In the data rows, the value 128 means zero.
Here are some points:
[192 179  73 105 184 180 145 146]
[147 130 117 112 145 170 102 165]
[108  61 179 125  75  93 155 151]
[175 218 148 160 144 118  99  94]
[109  38 168 173  95  84 180 202]
[128 141 131 134 143 129 101 156]
[158  94 107 163 140  80 111  95]
[114 183  67  87 163 193 104 167]
[162 186 188 148  84 106 161 141]
[ 78 136 175 139  58  79 186 195]
[ 76 141 118 125 130 146  99 115]
[ 86 200  64  76 182 200 166  85]
[101 140 188 123  70  70 197 183]
[ 74  81 156  89 149 130 102 138]
[ 93  84 169 155  85  64 148 185]
[152 207 132 156 131 133  97  88]
[129 109 145 153 159 117  74 109]
[165 129  60 108 183 192 170  93]
[ 74  49 170 153  63  64 176 168]
[124 185 115 156 164 107  81 132]
[156  82 107 108 149 131 101 154]
[184 129  65 106 177 177 116  66]
10 more points follow, each with its number after it:
[ 88 121  56  60 170 206 135  96] 0
[126 201 139 145 148 146 102 107] 1
[ 77 138 138 148 130 129 100 124] 2
[155 175 160 162 107 121 106  86] 3
[149  56 167 176  94  65 150 157] 4
[165 194 160 135  82  85 172  84] 5
[ 83 183 182 122  76 121 168 159] 6
[ 68 211 133 128 144  83 101 106] 7
[109 130 149 170 126 125 124  86] 8
[148 213 161 107 140 163  78  75] 9
Which three of these numbered points are nearest to each point below, looking only along the 3 directions in which the first points spread most? Their numbers follow each, nearest first.
[ 86 208 148 171 119  61  89 197] > 5 7 3
[103 192 183 135  65  87 180 183] > 6 5 7
[127 195 162 132 156 134  71 127] > 1 3 7
[144 210 157 145 153 158 109  45] > 9 1 3
[155 100 125 149 145 112  89  93] > 8 2 3
[165 192  73  93 183 167  87 136] > 9 1 0
[103 203  57  96 176 198  98  54] > 9 0 1
[ 84 159 156 117 113 105  92  71] > 8 2 3
[112  65 170 171  82  64 154 188] > 4 2 8
[108  65 178 172  73  72 171 136] > 4 2 8
[137 118 109 161 137 108 101 117] > 8 2 3
[112 206 130 141 151 150  87 100] > 1 9 7
[116  51  62  80 185 197 145 152] > 0 2 8
[ 86 221 150 124 142 135  90 163] > 7 1 5
[ 96 167 187 131  71  58 178 179] > 6 5 7
[ 75 185 177 148  75  67 164 195] > 6 5 7
[178 155 112 150 164 173 123  87] > 1 9 8
[160 135 150 165 119  93  94 126] > 8 3 2
[180 176 122 144 101  87 120 105] > 3 7 1
[161 132  65  58 173 197 153 101] > 0 1 2
